One turning vector, and how many ticks it has turned:
The counts run from 0 to 622.
[114 122 146 144 158 166 104 149 153  98 143 115 145 125 127 114 104 131
 104  35 101 130 118 131 126 120 142 164  76 134 171 147 152 138  97 133
 120 148 114  94 124  92 124]
30
[117 134 161 139 163 146  96 132 132  78 143 124 106 138 150 116  91 161
 127  43 118 152 140 130 130 133 131 165  99 129 156 161 170 115  85 165
 149 125 104 108 131 113 153]
441
[ 90 107 156 137 141 128 112 144 150  98 148 129  94 141 135 115  89 122
 108  57 117 162 176 131 120 153 147 180  85 114 139 160 168  92 111 173
 149 114  98 119 128 119 156]
393
[ 91 123 149 134 123 128 118 154 159  83 156 115 134 125 125 105 106 114
  96  55 105 147 158 107 101 161 132 144  85 109 150 162 152 126 110 140
 122 143  54  88 130 132 129]
397
[ 82 132 163 148 132 127  85 160 136  89 156 147 108 121 136 126 109 131
 157  72 115 150 171 147 115 151 129 145 111 117 159 186 158 120 108 150
 163 142  69 109 139 120 143]
483
[ 96 112 171 138 132 101 111 138 108  83 150 129 118 135 130 127  95 140
 119  77 120 154 152 122 133 127 183 170 102 133 185 176 179 127  79 127
 133 123 108 116 146 106 137]
250
[109 121 154 135 150 113 107 145 148  69 134 110 127 115 127 125  89 127
 127  63 110 156 131 125 138 115 167 168  75 125 163 158 166 113  86 136
 135 124 124 121 122  99 117]
245
[109 136 151 159 164 132  89 154 164  56 145 129 129 104 121 121 111 101
 136  78 116 137 130 146 120 125 140 148  76 111 165 160 149 129 124 124
 136 155  81 102 117  95 116]
486
[ 74 125 149 137 131 104 107 138 120 104 139 119 110 143 125 130  89 133
 104  74 112 168 174 106 125 146 160 161 117 108 173 160 174 119  83 151
 145 128  88 132 146 115 162]
459
[ 95 135 163 154 157 164  78 131 127 105 153 136 120 155 137 135 112 150
 124  57 103 145 150 142 114 146 129 175 134 122 180 157 153 132 105 165
 136 157  93 110 144  98 167]
225
[108 134 127 141 161 167  87 143 149 113 141 130 101 157 148 123 100 136
 110  37 117 143 158 129 123 153 123 148 107 113 164 161 153 139 106 152
 147 151  83 107 111 113 174]
434
[ 85 120 145 167 169 121  83 145 144  95 131 144  97 136 129 140 105 102
 151  89 127 153 152 147 134 127 169 169 114 112 176 174 162 121 123 134
 161 142 106 139 133  89 158]
214
[100 114 135 159 176 158  97 142 169 100 141 136 123 143 119 127 128  88
 110  60 119 136 138 138 111 150 150 164  99 104 172 145 140 141 146 132
 122 161  83 107 113  87 150]
145
[ 95 122 135 141 149 147  84 139 120 122 134 127 107 161 139 133  92 143
 110  49 114 154 152 119 136 146 146 160 132 108 183 158 166 134  89 152
 152 145 101 130 131 105 175]
303
[ 74 102 177 163 143 141  92 145 126 103 155 144 125 140 128 138 115 112
 146  84 111 144 151 158 113 140 164 181 130 118 182 173 156 131 121 146
 134 152 102 123 141  85 147]
142
[ 79  97 166 161 148 150  92 152 144 108 143 142 128 127 124 132 117  89
 127  76 111 143 143 163 120 133 172 183 108 112 181 162 140 132 129 137
 130 158 112 123 130  78 132]
143
[115 118 148 143 167 158 107 141 160  93 140 104 146 141 121 123 109 117
  94  37 102 142 125 131 130 130 145 182  83 114 175 137 149 132 114 145
 114 154 116 109 115  88 137]
510
[109 124 131 132 157 123 109 141 139  80 140 113 118 146 127 126 105 133
  88  59 125 138 144  89 129 157 170 128  90 120 190 165 174 150  87 105
 126 141  76 108 117 117 150]
451
[112  93 161 136 149 150 110 140 143  91 146 121 124 132 138 122  90 134
 127  47 127 144 139 138 135 125 185 169  72 129 167 170 167 127  94 138
 132 127 131 111 106  94 128]
35
[ 97 115 177 162 141 158  84 151 127  93 154 140 120 118 148 116 107 137
 155  55 113 135 137 156 118 125 147 163 108 131 180 179 158 139  96 142
 143 155 101 101 132 105 133]
358
[ 92 102 156 160 152 146  84 151 143 103 142 147 109 122 147 121  98 120
 165  65 124 141 150 166 121 129 157 155 101 119 173 185 153 128 111 134
 150 144 111 126 104 102 136]
562
[ 97  99 146 134 153 144 105 130 139 102 144 120 107 165 129 127  94 139
 114  46 120 158 168 123 130 152 159 177 107 103 154 158 165 121 104 163
 139 126 110 131 108 107 166]
105
[107 148 155 144 162 137  83 131 120  83 141 122 126 154 133 141 106 161
 126  69 108 157 143 124 130 132 134 162 130 119 184 161 162 130  86 147
 153 152  94 118 144  93 170]
93
[ 99  92 132 136 151 146 107 140 150 112 145 105 141 160 122 129 101 117
  96  41 112 142 147 106 131 153 161 148  97  94 182 154 149 147  99 124
 114 152  92 120 106 102 147]
103
[ 98 117 130 140 160 100 112 141 145  90 117 114 114 123 116 124  85 105
 108  70 120 157 144 120 148 125 186 166  72 120 173 156 175 112  93 125
 132 127 120 131 125  90 143]
455
[109 114 124 148 179 142  91 137 160 101 120 112 128 148 114 131 108 102
 109  55 114 145 129 122 140 122 168 164  90 106 194 146 152 139 116 125
 133 153 116 125 111  70 143]
300
[ 95 133 137 154 150 135  96 170 179  90 133 136 112  98 129 106 100  87
 120  66 112 138 139 142 110 136 134 152  69 117 158 164 147 128 124 131
 149 154  77  98 124 108 131]
480
[ 77 116 175 155 127 139  90 167 143 108 150 143 131 106 129 116 103 105
 138  63 101 139 141 159 110 131 150 161  98 126 170 170 144 131 115 149
 137 152  93 104 148 106 122]
71
[ 93 117 166 150 155 146  98 153 163  66 162 124 134 128 125 126 124 100
 135  60 113 131 143 143  94 143 128 151  90 106 154 159 128 134 128 133
 127 158  59  98 115 107 123]
73
[114 128 121 134 152 142 103 151 159  90 126 112 126 113 137 103  79 128
 102  39 110 149 130 119 135 126 147 138  62 119 175 157 159 137  93 122
 134 139 102 100 119 109 130]
240
[ 92 115 137 140 137 109 115 151 152  85 145 136 109 128 126 116 111 107
 103  73 130 140 162 112 106 161 155 124  86 108 170 176 158 137 109 113
 138 142  60 101 121 132 135]
607
